[-13   3  -1 -45 -16   0 -19  55   9  29   4  -4  37 -13 -23 -33 -20 -18
   3  35  -3  55 -50  16 -17 -16  -6  36  25 -16   2  30   4  25  -5 -25
  21  27 -23  23 -20  -7 -13  23  25  19 -31   9  20 -12  -3   5 -31 -16
   3 -36   8 -41] -> K944
[ 17 -15  46   0  19  10  26 -48 -27  10 -27 -15  27   0 -24 -34  30  34
  -6  -8  49 -37  17 -24  50  47 -23 -22 -22  -9 -11 -25  -3 -15  -2  28
 -43 -14  -2 -18 -16  14  10  29  37  20 -20  45 -26  33  22   4  14  -9
  -1 -39 -14  46] -> K799
[  5 -12  28 -20  12   3  -4   0 -21  24 -13  -5  33 -12  -8  -7  18   5
  13   3  16  -2  -6 -16  11  17  -8  -4   5  -8   2   5  -2  10  -1   3
 -17  12 -10  -3  -6   9  -6   4  25   0 -24  20  -2   7  -4  -1   6  -7
   6 -20   7  13] -> K435
[ -4  -2   7   9  25  -3  -7 -13  -3 -10  -2   6   4  -4  23  14   5   8
  12  -8 -14  -4  31  -8   7  -7   4  -1   3  -9   8  -5   0  -9   3  -1
 -19  14   8 -10   8  -3   6 -23   0 -13   5   5  -8  -5 -18  -9  10  10
   0  20  11  14] -> K419
[-14   8 -13 -30 -23  -3 -12  45  18  18  13  -5  17  -7 -15 -19 -23 -22
  -8  14 -20  44 -31  23 -21 -13  -3  20  18  -5   5  26   6  27   4 -29
  25  23 -11  25 -14 -12 -12  13  10  16 -18  -3  21 -14   2   9 -20 -19
 -15 -21   3 -35] -> K991
[ -3   3  -2  73  65  -3  15 -84   3 -71  -5  26 -41  18  63  36  12  53
  12 -28 -17 -53 105 -25  41 -14  18 -13 -20 -11   5 -48  -7 -67   2  32
 -54 -12  40 -45  30 -12  42 -51 -36 -27  56   1 -44   3 -27 -26  27  43
   8  78   7  54] -> K719
[  5 -16  37  26  66   0   0 -58 -31 -17 -21  13  15  -7  43  28  36  39
  33 -21   4 -43  72 -42  39  11   5 -19  -5 -17  10 -26  -7 -31   1  24
 -64  12  16 -37  18   7  18 -42   5 -29   8  23 -32   8  -5 -23  33  24
  15  37  21  58] -> K884
[  1   4  -6  -2 -18   1   6   5  10   1   3  -8  -1   5 -15 -15  -6  -7
 -17   2   4   6 -14  -6  -3   3  -6   0  -6   5  -5   0   4   4   0  -3
  13  -9  -2   8   0  -1  -3  17   3  13  -1   0   3   4  16   9  -7  -7
  -8 -17 -12  -9] -> K745
[  2   4 -11  44  22  -1   9 -42   5 -42  -1  13 -39  15  27  21   2  21
   2 -10  -2 -31  42  -8  14 -12  11  -6 -15   2  -3 -28  -3 -38  -3  21
 -15 -21  20 -23  18  -3  21 -22 -28 -16  38  -9 -21   3  -9 -12  10  27
  10  42  -3  20] -> K319
[ -2  -7  10  -2  24  -3 -14   1 -15   5  -2  10  15 -11  26  27  14   2
  26  -6 -14  -3  17 -17  -3  -5  10  -2  12  -5  12   7  -4   3   3  -2
 -16  19   2  -8  12   2  -2 -30  -3 -22  -2  -2   0 -10 -25 -12  12   8
   9  24  20  11] -> K481
[-13  11 -29 -17 -21  -5 -21  49  19   6  17   6  -5  -4   1   5 -25 -27
   3  20 -25  40 -34  21 -36 -32  11  27  21   1   5  26   3  18  -2 -24
  36  13  -9  19   1  -9 -10  -4 -14  -3   1 -24  23 -22 -11   0 -21  -1
   4   8   9  17] -> K834
[ -3  11 -41 -17 -55  -4 -13  59  20  16  23  -4 -24   2 -17  11 -25 -46
 -14  12 -18  32 -60  31 -53 -19   8  10  11  24  -1  29   4  34   0 -23
  62  -8 -12  31   0   0 -23  10 -23   0   2 -41  35 -18  10  13 -19 -11
  -4  -4  -6 -53] -> K221
asked: [-13   3  -1 -45 -16   0 -19  55   9  29   4  -4  37 -13 -23 -33 -20 -18
   3  35  -3  55 -50  16 -17 -16  -6  36  25 -16   2  30   4  25  -5 -25
  21  27 -23  23 -20  -7 -13  23  25  19 -31   9  20 -12  -3   5 -31 -16
   3 -36   8 -41]	K944
all K745: [-3]	24 35 42
all K834: [17]	10 57
all K745: [-6]	2 16 23 26 28
shift +1: [-23  62  -8]	[-22  63  -7]
shift -1: [ 10 -26]	[  9 -27]

[-10  48  36 -15  41 -41] -> K298
[ 13  33  32  59  15 -38] -> K29
[95 95  6  6 95  7] -> K211
[ 15 103  58   8  15 -38] -> K70
[  0 -55   7   3 -30  81] -> K727
all K211: [6]	2 3
all K211: [95]	0 1 4
shift -1: [6]	[5]
asked: [-10  48  36 -15  41 -41]	K298
all K70: [58]	2

[-58  22  18  -9 -51  49 -51 -12 -19   5  25  10  -5  15   1 -51   4   9
  -9 -10  30  66  10 -12 -12  -1  24   9  23 -22   9  22   9  17  -9 -17
 -51  25   9  63  -4  59 -28   9 -25   7 -27]  K635
[-43  33  15 -14 -43  46 -14 -21  -7  17  22  32  -4   8 -27   9  25  35
  -6 -11  41  59   3 -50 -20   4   5   6  38 -11  23  30  15 -93  -2 -16
 -73  36   8  80  -4  62 -30   7 -20  14 -32]  K50
[-32  36  11 -13 -33  40 -13 -19  -5  17  11  34  -4  -1 -33   4  26  38
  -2 -12  44  56   3 -20 -20   3  -5   5  36  -5  16  28  17  -4  -1 -18
 -69  40   9  72  -6  50 -28   6 -22  17 -25]  K859
[-47  36  17 -15 -47  50 -15 -22  -6  17  23  34  -4   9 -28  10  26  38
  -6 -11  44  66   4 -21 -21   4   6   8  38 -11  26  30  17  11  -2 -18
 -77  40   9  80  -5  62 -31   8 -23  16 -33]  K74
shift -1: [22 32 -4  8]	[21 31 -5  7]
all K635: [-51]	4 6 15 36

[ -3  19  50  27  -7 -55  16  38 -89  -7  34 -37  38  22  17  -6  17 -49
 -49  10 -33  -5  34  49  15  -2   3 -78  30 -32   8  -2 -17   2  16 -17
  18  35  -1 -25 -20  34 -37 -10 -35 -38  16  -7 -36  82  20   0 -32 -24
  46  54] = K778
[-28  14 -22  -1   4  25  -5  -4 -11  21 -10  -2  12  -1  11  23   7   1
  -3   2   4  -8  -1   1 -10   3 -14   4   4 -10 -20  -6   5   2   4   6
   5   4  26  -8   1   8   4  -4   4   3  -9   4  -9  -9  -7   0   3  -4
  21   9] = K215
[ 11   1   7  -1  -8  17  -5  11  11  13   6   5  -3  -2   4  -8   6  25
 -12 -15   1  -3 -22  -7   0 -14   4   5   9   2   5  -1  -1   9  -9   1
 -10  14  -4 -12  -6   3  -3  -5  -1  16  -3   8   7   3  15  -2 -16 -16
  -6   6] = K426
all K215: [4]	4 20 27 28 34 37 42 44 47
all K778: [-32]	29 52
all K778: [16]	6 34 46
shift +1: [ -4 -12]	[ -3 -11]
asked: [ 11   1   7  -1  -8  17  -5  11  11  13   6   5  -3  -2   4  -8   6  25
 -12 -15   1  -3 -22  -7   0 -14   4   5   9   2   5  -1  -1   9  -9   1
 -10  14  -4 -12  -6   3  -3  -5  -1  16  -3   8   7   3  15  -2 -16 -16
  -6   6]	K426
asked: [ -3  19  50  27  -7 -55  16  38 -89  -7  34 -37  38  22  17  -6  17 -49
 -49  10 -33  -5  34  49  15  -2   3 -78  30 -32   8  -2 -17   2  16 -17
  18  35  -1 -25 -20  34 -37 -10 -35 -38  16  -7 -36  82  20   0 -32 -24
  46  54]	K778

[ 12 -36  12  40 -53  12 -27] = K596
[-16 -16 -11 -16 -11 -11  25] = K384
[ 17  -9   0 -12  60  78 -10] = K520
[-18 -13 -23   8  11 -83 -33] = K717
[-36 -14   0  57 -36 -28  -4] = K904
[-50  28   4 -15  18  39  44] = K160
[  2  14 -10  26  16 -40  23] = K292
[ 11  -4 -15 -25  54  35   5] = K938
[ 28 -17   0 -27  -6 -42  -5] = K586
[ 44 -20  41  51   0  21 -36] = K819
all K384: [-16]	0 1 3
asked: [-16 -16 -11 -16 -11 -11  25]	K384
asked: [-50  28   4 -15  18  39  44]	K160
all K819: [51]	3
shift -1: [-20]	[-21]
shift -1: [40]	[39]

[ 31  18   9 -29  -7 -49 -47  49  25]  K532
[ 31  18   9 -29  -7 -49 -25  18   0]  K253
[-43 -36 -39 -39 -76  30 -20  30  18]  K716
shift -1: [ -7 -49]	[ -8 -50]
asked: [ 31  18   9 -29  -7 -49 -25  18   0]	K253

[ 70  16  27  59 -89] = K836
[ 81   5 -17 101  16] = K8
[-16 -13 -79 -38 -24] = K581
[-64   9 -13  13  25] = K632
[ 61 100 -55   4 -12] = K551
[-85 -36  47  47 -73] = K766
[ 19 -59 -44  13 -57] = K710
shift -1: [-38]	[-39]
shift +1: [-85]	[-84]

[ 40 -31  40 -32] : K127
[ 56 -31  56  56] : K423
[ 56 -31 -32  46] : K164
all K164: [46]	3
asked: [ 56 -31 -32  46]	K164
all K423: [-31]	1
all K423: [56]	0 2 3
all K127: [-31]	1

[-21   0   9 -38  36]  K568
[-24 -52 -17 -17 -17]  K166
[-23 -43   5   0  84]  K449
[ 33 -35  -6 -44 -32]  K495
[ 26 -54 -23   9  40]  K208
[ 26  39 -49 -44   0]  K466
[-1 21 16 -7  7]  K75
[-23 -43   8 -63 -79]  K341
all K166: [-17]	2 3 4
shift -1: [-63]	[-64]
asked: [-24 -52 -17 -17 -17]	K166
shift +1: [ -6 -44]	[ -5 -43]

[ 21 -87  -9  31  15] = K510
[ 30 -78 -50  23 -11] = K584
[ 4  4  4 27  4] = K170
[  3 -78  -8  18   5] = K233
[-25  18 -45  20 -28] = K474
[ 30 -78  -8  18 -33] = K464
all K170: [4]	0 1 2 4
all K584: [-11]	4
asked: [ 21 -87  -9  31  15]	K510

